(in the rows, 128 means zero)
Rotation paths and how fast each direction turns (deg/step):
Each turn is a multiple of 5 degrees from 10 to 175, or 0.
Each row of a path follows its step; steps can be skipped.
path 1
step 0: [121 120 114 123 133 127 124 128 139 121 132 122 133 141 123 125 129 127
 118 128 124 123 127 130 128 124 127 129 126 125]
step 1: [126 116 126 119 129 136 121 124 131 133 124 126 123 130 118 131 136 120
 128 128 128 125 126 120 119 133 130 139 124 127]
step 2: [133 127 130 118 129 123 128 129 134 124 124 136 117 124 116 118 129 134
 135 119 131 131 129 122 121 130 128 125 122 124]
step 3: [125 127 123 122 125 121 117 125 137 123 133 136 136 128 127 133 129 135
 137 124 121 134 130 137 128 135 131 122 121 125]
step 4: [126 127 123 135 123 128 118 117 138 129 125 126 133 131 128 127 133 131
 126 132 138 131 128 133 122 140 137 133 133 131]
step 5: [137 117 130 123 132 124 134 123 142 126 127 123 130 132 124 121 128 134
 119 133 127 133 130 123 122 124 132 127 137 130]
step 6: [132 114 132 118 133 137 126 124 131 137 133 129 133 123 132 127 129 125
 137 129 120 134 128 124 121 130 132 122 123 131]
step 7: [132 132 134 124 123 133 119 126 127 131 131 133 122 124 138 114 127 135
 134 126 135 125 130 127 121 135 138 123 123 131]
step 8: [128 127 129 130 126 123 121 137 138 117 134 128 129 126 135 121 125 141
 126 134 120 126 135 133 132 132 132 129 129 137]
step 9: [118 117 122 140 130 137 126 123 139 130 138 126 124 130 135 127 131 125
 129 136 123 128 131 129 126 133 124 132 132 133]
Speeds:
[128 131 124 129 129 127 128 129 132 126 128 125 127 128 130 132 132 126
 122 130 129 127 126 126 128 130 128 127 127 134] | 85
path 2
step 0: [118 113 136 124 128 135 129 126 125 132 128 127 130 125 129 122 119 133
 124 126 128 138 132 136 126 125 121 146 120 138]
step 1: [121 134 114 113 134 130 114 121 122 132 134 133 125 131 136 124 130 132
 128 123 127 133 118 129 124 139 129 129 138 126]
step 2: [132 131 131 128 133 121 123 125 140 138 124 135 125 132 131 119 139 131
 127 136 133 129 117 122 134 111 132 123 119 128]
step 3: [133 127 136 140 136 123 127 139 115 118 134 128 128 133 127 127 128 128
 112 139 129 134 130 122 130 137 131 117 127 129]
step 4: [124 120 114 143 121 134 138 120 126 128 131 126 138 118 131 121 123 119
 129 135 134 127 129 125 125 122 127 127 137 121]
step 5: [115 139 127 120 122 136 129 128 126 131 135 117 136 120 124 127 135 124
 124 120 122 125 137 123 135 129 132 135 115 137]
step 6: [136 130 122 127 137 126 123 125 131 129 132 138 117 125 130 130 122 121
 137 122 118 126 127 136 146 138 129 131 123 118]
step 7: [135 120 126 129 125 117 134 139 132 130 120 118 125 141 126 125 143 122
 138 120 130 137 126 130 130 127 120 121 127 129]
step 8: [127 125 127 136 138 122 131 138 125 123 122 137 137 129 136 132 122 140
 127 122 119 123 144 122 121 123 123 126 134 135]
step 9: [120 111 136 123 121 128 132 111 126 124 133 127 127 125 148 130 130 128
 124 126 134 123 129 134 123 129 125 134 127 126]
Speeds:
[129 129 130 131 126 125 126 125 127 125 127 130 130 131 131 130 127 128
 127 125 135 129 131 123 129 126 130 126 128 127] | 65
[127 123 132 128 132 128 128 128 127 125 129 129 124 126 129 129 124 128
 125 129 131 128 129 132 132 133 129 128 125 128] | 125
path 3
step 0: [129 122 126 140 128 130 131 140 129 126 138 138 125 119 122 134 123 126
 128 119 128 129 118 116 141 139 129 133 125 123]
step 1: [128 132 121 121 122 112 126 132 143 115 124 127 131 124 133 128 135 126
 129 127 116 126 125 123 132 130 123 142 127 135]
step 2: [119 136 132 133 132 126 129 130 117 125 123 120 139 115 143 118 124 124
 130 122 132 130 124 125 127 123 130 136 135 120]
step 3: [136 124 135 130 126 130 124 130 125 122 135 124 126 135 147 135 133 117
 131 130 129 125 129 130 144 136 120 122 129 120]
step 4: [127 126 128 131 127 125 128 116 131 124 122 147 132 124 132 120 123 131
 129 138 120 123 129 129 133 127 116 132 113 118]
step 5: [143 125 129 145 120 132 137 127 131 131 135 133 138 122 134 129 125 132
 137 126 125 135 126 123 126 121 128 138 135 134]
step 6: [122 126 134 128 136 124 120 138 129 130 135 129 140 127 136 135 128 119
 134 130 117 120 129 138 124 136 126 136 124 142]
step 7: [124 115 124 130 142 130 129 124 122 120 129 127 125 121 137 127 131 125
 124 123 123 121 123 121 115 120 112 126 130 124]
step 8: [141 131 120 130 131 134 129 126 129 131 126 128 128 125 127 118 124 116
 141 127 122 122 121 128 138 136 120 118 141 130]
step 9: [128 134 121 116 127 130 132 132 133 125 136 134 139 134 137 124 108 129
 122 133 122 126 137 127 133 120 121 126 124 134]
Speeds:
[126 131 128 126 123 128 130 128 130 127 126 127 136 129 128 129 126 131
 131 126 125 128 128 127 128 125 131 127 131 131] | 95
[131 131 127 133 130 129 132 131 125 126 129 127 131 126 125 126 130 126
 130 128 130 131 131 131 129 127 129 126 129 128] | 125
[132 126 131 131 127 128 128 126 125 130 129 126 129 127 127 130 128 131
 125 124 129 129 128 122 129 132 127 127 133 129] | 145
path 4
step 0: [127 141 122 122 131 133 120 135 122 131 131 137 130 124 137 128 131 137
 133 148 123 136 129 132 132 131 137 131 119 132]
step 1: [126 123 109 132 138 131 122 127 130 118 116 123 134 123 132 135 129 128
 129 129 128 118 134 135 128 135 123 132 115 126]
step 2: [130 127 127 131 114 121 138 133 140 121 121 130 127 133 118 132 131 119
 125 115 137 127 127 129 126 130 117 125 125 119]
step 3: [128 133 132 118 114 124 136 131 127 129 134 139 126 125 123 120 130 136
 134 128 143 136 121 131 131 118 138 129 135 130]
step 4: [131 131 115 119 134 137 128 134 124 135 136 129 128 121 136 129 122 133
 132 145 124 131 130 128 136 126 134 140 122 130]
step 5: [135 125 115 131 133 131 125 130 129 118 119 117 133 125 134 136 136 131
 124 127 130 128 140 124 131 139 116 130 117 130]
step 6: [131 139 132 128 112 124 129 129 136 111 118 130 127 134 120 131 129 127
 126 121 135 127 122 130 119 129 119 122 124 122]
step 7: [128 130 126 121 123 122 133 130 132 128 136 137 128 124 124 120 120 139
 136 126 136 131 116 142 127 122 136 134 135 124]
step 8: [134 128 116 127 136 130 134 139 128 136 140 131 131 125 132 134 121 130
 131 134 125 129 135 127 146 128 131 137 126 134]
step 9: [138 128 124 128 122 134 125 130 121 116 120 117 130 129 137 135 137 126
 128 127 134 122 139 116 133 133 118 131 121 135]
Speeds:
[130 129 127 128 129 130 126 128 130 130 121 129 132 130 133 126 126 128
 127 129 128 125 132 125 131 132 130 128 128 128] | 90
[132 130 131 126 131 129 129 127 132 128 124 128 129 129 125 130 130 124
 126 126 132 128 126 131 125 128 129 130 132 128] | 90
path 5
step 0: [124 134 129 130 122 128 119 133 133 132 113 140 124 116 124 128 137 131
 127 120 133 119 128 124 131 128 121 136 127 121]
step 1: [126 125 113 139 123 119 126 123 128 130 122 129 127 117 122 133 132 127
 122 119 133 124 123 118 126 126 130 118 118 132]
step 2: [130 123 120 133 121 121 110 133 129 126 131 133 119 130 132 137 134 123
 123 127 139 123 124 134 137 124 132 131 129 135]
step 3: [123 135 125 124 123 119 119 129 120 133 125 126 127 119 130 129 124 125
 129 135 142 129 125 133 125 112 118 120 128 134]
step 4: [134 131 123 124 124 127 124 136 131 125 133 125 126 130 121 137 141 117
 123 138 140 131 122 121 120 122 120 124 130 122]
step 5: [134 134 126 123 122 129 122 133 132 124 116 140 126 126 127 125 133 128
 137 130 140 118 139 124 123 119 124 129 127 119]
step 6: [131 122 123 143 122 130 134 123 125 130 114 130 125 127 117 129 135 128
 121 124 138 127 129 125 123 118 124 119 126 123]
step 7: [136 116 124 139 123 121 122 133 124 120 120 130 134 132 129 134 135 123
 130 129 138 123 125 127 135 122 134 139 122 133]
step 8: [119 121 125 132 130 121 125 126 118 124 127 133 122 132 134 127 120 129
 128 133 142 132 130 127 126 108 122 126 124 136]
step 9: [123 121 137 128 129 121 125 133 123 126 131 131 130 128 122 128 138 119
 121 141 140 137 119 124 130 123 117 133 131 123]
Speeds:
[131 125 127 127 128 130 124 126 128 123 129 128 129 130 126 129 131 123
 128 129 128 126 125 130 132 134 126 131 129 126] | 145
path 6
step 0: [132 120 128 139 114 122 137 134 135 129 128 125 121 132 114 128 126 127
 127 129 124 118 116 131 124 129 130 133 136 134]
step 1: [128 120 128 132 122 113 128 129 137 126 128 135 133 141 129 130 127 132
 145 128 132 124 117 125 132 129 117 131 132 121]
step 2: [130 129 134 147 127 130 139 118 128 123 121 137 128 134 128 125 134 124
 127 120 127 116 124 131 126 128 116 127 124 117]
step 3: [123 128 135 139 122 128 128 125 125 131 135 128 133 125 132 129 115 114
 132 132 124 111 121 136 134 129 126 123 137 125]
step 4: [122 130 143 125 119 121 129 128 130 128 134 121 135 126 123 124 124 125
 129 118 131 117 117 115 119 134 122 128 129 124]
step 5: [125 131 126 127 126 124 127 130 124 133 143 140 133 142 132 131 129 127
 118 121 129 116 113 127 122 122 122 126 122 126]
step 6: [129 137 125 129 134 130 128 127 121 119 140 131 135 124 117 124 126 123
 128 123 128 121 118 134 131 120 123 138 132 111]
step 7: [135 140 132 125 123 124 146 127 134 122 137 130 136 126 123 133 121 124
 131 125 121 120 120 130 124 120 138 128 129 132]
step 8: [117 132 126 129 115 118 134 126 138 125 140 123 139 136 124 139 126 131
 123 125 124 134 126 125 135 124 125 129 130 118]
step 9: [131 136 122 141 131 113 140 133 125 131 134 124 123 126 121 133 141 132
 122 124 123 122 119 125 135 127 125 128 126 122]
Speeds:
[132 128 126 129 134 128 128 127 132 126 129 133 126 130 130 124 127 125
 130 125 131 127 131 128 129 125 129 128 129 124] | 85
path 7
step 0: [121 137 119 115 123 136 132 127 129 122 122 136 131 131 139 121 135 131
 132 128 121 131 135 123 130 133 119 126 111 127]
step 1: [138 130 121 128 116 135 134 123 124 117 125 122 127 115 124 135 121 129
 128 127 127 118 128 139 133 136 130 118 123 120]
step 2: [123 133 136 134 131 124 132 120 126 125 134 109 134 117 130 128 135 114
 120 130 129 126 136 131 128 131 119 132 134 135]
step 3: [122 121 129 138 116 117 134 125 123 131 133 128 123 135 135 127 130 137
 128 121 142 124 133 118 137 132 127 132 126 139]
step 4: [125 123 119 135 133 128 138 138 128 121 136 133 119 131 138 119 126 127
 139 127 119 123 135 133 124 133 140 134 134 125]
step 5: [127 138 121 123 129 135 124 135 135 125 125 111 115 125 131 127 129 127
 133 121 127 121 110 122 128 122 133 129 134 129]
step 6: [121 130 126 122 126 137 134 123 138 141 126 126 142 122 129 133 138 122
 136 129 141 134 129 125 130 123 143 125 130 130]
step 7: [131 123 136 136 131 129 122 134 121 138 115 127 133 124 123 132 123 136
 146 129 129 122 138 127 124 136 127 120 131 135]
step 8: [128 131 139 120 130 122 121 136 118 120 121 127 123 136 144 130 123 122
 127 140 131 130 134 136 119 119 130 128 130 131]
step 9: [121 134 124 113 136 119 138 118 120 118 123 128 127 140 122 130 127 135
 130 120 133 127 124 122 122 125 131 122 119 123]
Speeds:
[128 135 127 131 128 129 131 123 130 129 130 128 127 125 127 133 128 127
 128 129 127 126 125 128 125 125 128 125 126 125] | 85
path 8
step 0: [130 135 120 140 120 131 130 114 125 128 123 132 134 129 133 135 130 125
 133 129 129 134 118 126 124 121 122 134 121 122]
step 1: [140 127 134 122 129 134 126 134 127 124 135 121 129 120 132 139 129 122
 121 121 123 129 136 127 127 141 123 131 122 134]
step 2: [126 113 116 127 127 138 125 132 133 128 126 126 134 136 127 127 129 127
 136 139 129 135 133 129 132 120 118 122 130 124]
step 3: [129 146 126 136 122 127 128 120 125 124 122 129 137 118 136 138 123 127
 131 128 123 134 124 130 125 124 125 133 121 128]
step 4: [144 120 128 122 130 137 131 134 128 128 133 124 123 129 124 135 135 129
 126 119 130 133 134 126 129 139 118 131 120 134]
step 5: [120 119 120 136 125 139 127 129 130 129 128 125 138 130 132 130 128 119
 136 142 121 128 130 129 131 120 125 118 128 127]
step 6: [130 143 123 124 121 124 129 126 126 126 122 130 130 117 131 136 122 135
 127 124 125 139 130 131 128 125 118 137 125 135]
step 7: [143 119 130 134 129 141 134 128 125 127 133 123 128 133 123 126 138 129
 134 127 129 131 131 126 126 137 123 126 116 128]
step 8: [116 127 119 129 128 134 129 133 131 129 127 123 132 126 138 142 123 119
 134 134 118 126 133 126 133 122 129 121 129 134]
step 9: [133 133 124 124 115 129 127 123 126 132 126 133 129 121 125 127 129 140
 128 128 127 137 128 135 125 127 110 136 126 134]
Speeds:
[129 125 128 135 130 127 128 126 130 129 127 123 127 126 128 129 125 131
 125 126 130 129 126 123 125 131 127 128 129 130] | 115
[129 128 127 127 127 131 132 128 127 127 126 125 130 130 123 128 129 127
 128 135 131 126 122 127 125 128 128 127 128 126] | 145
[124 127 132 125 126 123 129 128 129 127 124 125 126 123 130 130 131 126
 127 128 128 129 126 131 125 129 126 128 124 128] | 135
path 9
step 0: [129 124 125 118 128 127 118 112 134 117 127 128 118 137 122 128 121 120
 125 126 121 140 135 134 121 130 126 123 121 128]
step 1: [133 133 120 131 138 125 115 128 126 130 144 130 128 127 125 126 132 121
 117 129 137 135 140 129 135 132 134 133 133 140]
step 2: [139 138 110 125 126 125 121 126 129 120 129 133 131 112 124 117 123 132
 137 129 125 126 127 138 126 132 126 121 127 126]
step 3: [122 121 118 134 120 124 111 124 131 137 129 125 130 132 129 134 113 127
 132 127 137 142 123 135 125 127 132 122 124 131]
step 4: [136 126 121 131 128 122 126 136 127 120 140 142 124 126 117 135 135 132
 126 133 136 137 119 120 120 128 138 132 124 131]
step 5: [135 141 120 127 124 124 119 121 126 119 114 140 127 136 122 129 115 123
 127 126 118 132 134 121 131 127 134 125 122 123]
step 6: [128 139 126 134 132 122 116 123 128 134 128 140 125 136 136 131 128 119
 121 133 144 130 125 132 123 130 126 126 141 135]
step 7: [134 128 117 121 120 119 139 118 128 126 132 141 120 122 119 120 134 122
 126 123 130 130 125 138 119 133 127 122 122 131]
step 8: [124 126 115 130 119 127 117 124 113 137 129 128 132 134 122 129 121 120
 119 130 128 140 140 130 131 133 122 128 120 126]
step 9: [136 137 129 132 126 124 121 133 126 119 142 134 127 117 132 126 129 129
 126 139 133 142 126 127 119 138 122 130 136 120]
Speeds:
[131 128 126 127 133 130 129 125 131 132 127 131 128 129 129 125 131 125
 126 127 128 125 131 133 130 129 126 127 128 132] | 65
[127 125 132 131 130 125 124 127 130 129 129 129 128 131 130 125 125 128
 129 132 125 128 128 127 124 129 124 125 128 129] | 125
[125 126 126 128 126 126 128 128 133 125 125 130 126 125 126 125 129 125
 128 129 123 126 128 130 127 130 131 130 128 122] | 145
